In the rows, 128 means zero.
Rotation paths and how fast each direction turns (degrees a step):
Each turn is a multiple of 5 degrees from 10 to 175, or 0.
Each row of a path follows its step; steps can be skipped.

step 3: [114 133 125 126 125 128 121 145 134 122 130 128 131 131 131 142 136 126
 123 124 125 150 133 121 125 137 117 146 137 129 120 137 130 115 134 133
 110 124 113 124 123 132 124 120 135 119 131 134 129 137 112 129 135 128]
step 6: [124 131 133 117 136 136 110 133 131 139 122 116 125 120 132 135 137 114
 144 150 133 128 133 125 115 122 137 135 124 127 111 127 139 127 115 117
 128 126 135 132 134 121 136 140 131 127 137 124 134 123 128 129 130 118]
step 7: [125 137 128 124 135 123 130 128 123 131 119 117 131 115 133 116 121 110
 135 134 123 130 122 112 115 136 122 138 138 130 124 127 129 134 118 129
 135 129 142 122 114 132 134 138 142 137 134 130 141 124 123 112 128 118]
step 10: [121 128 122 116 121 124 119 143 118 149 138 119 124 136 138 134 124 124
 112 109 122 142 132 131 125 138 115 124 111 128 130 130 139 140 125 127
 121 132 121 131 124 127 126 135 126 116 131 130 129 123 124 120 126 125]
step 13: [116 123 125 127 148 120 118 141 128 132 119 128 141 127 120 131 126 121
 128 133 119 127 131 134 125 116 124 114 123 130 123 126 127 121 130 128
 125 121 132 137 140 128 128 144 139 142 138 147 119 127 116 139 139 117]
step 14: [126 119 131 116 123 116 128 117 128 145 122 132 137 130 127 123 125 120
 126 143 122 134 128 134 122 123 130 137 128 135 115 129 123 119 122 130
 122 126 125 122 136 123 115 130 157 140 132 142 129 114 121 120 130 122]
step 17: [132 132 133 120 124 131 137 142 118 135 136 131 142 135 134 131 109 116
 137 131 144 128 144 123 133 125 122 128 124 125 133 127 123 136 108 134
 122 132 116 135 134 130 136 137 129 114 129 137 132 136 137 124 118 116]
step 18: [123 133 123 120 131 132 130 134 110 124 135 120 146 135 141 132 128 121
 132 122 120 131 127 132 136 130 116 136 127 118 117 130 118 128 118 131
 130 112 117 125 118 128 124 143 130 122 126 132 139 130 143 133 108 142]
[125 125 127 127 128 130 128 128 132 131 129 130 128 130 135 131 132 126
 128 129 125 126 126 127 128 128 125 128 128 127 125 131 127 131 129 129
 129 124 129 125 126 128 129 124 128 128 126 126 130 126 128 123 129 125] | 90
[125 130 123 128 128 128 129 125 123 130 131 127 129 128 125 130 128 129
 131 124 123 127 128 130 127 129 125 123 128 130 125 128 129 125 129 128
 131 129 129 129 126 131 127 129 128 129 129 126 127 132 131 128 133 127] | 135
[128 125 126 125 128 128 127 127 129 129 130 127 128 129 127 129 128 125
 133 124 129 131 131 130 134 131 128 132 128 127 130 130 125 130 127 129
 126 127 127 131 128 124 130 128 124 127 130 124 124 130 128 128 127 128] | 55
[127 130 129 128 127 130 131 128 128 130 124 125 120 126 125 129 128 128
 128 128 126 129 130 123 131 128 129 129 127 125 126 131 131 128 129 130
 127 130 129 127 127 127 130 128 129 130 123 128 128 133 129 127 127 125] | 80
[127 130 131 131 133 131 128 125 129 131 127 127 131 125 131 128 128 129
 129 128 130 125 130 129 127 130 127 125 131 128 126 127 127 125 126 134
 128 129 128 127 127 126 130 134 125 129 127 128 129 129 125 129 123 128] | 65
[131 125 129 128 129 129 127 126 130 129 126 128 130 129 129 130 127 128
 123 130 130 128 129 130 130 131 129 131 130 131 125 130 130 124 128 124
 132 127 130 132 128 128 128 129 127 131 126 132 127 132 125 127 132 128] | 40
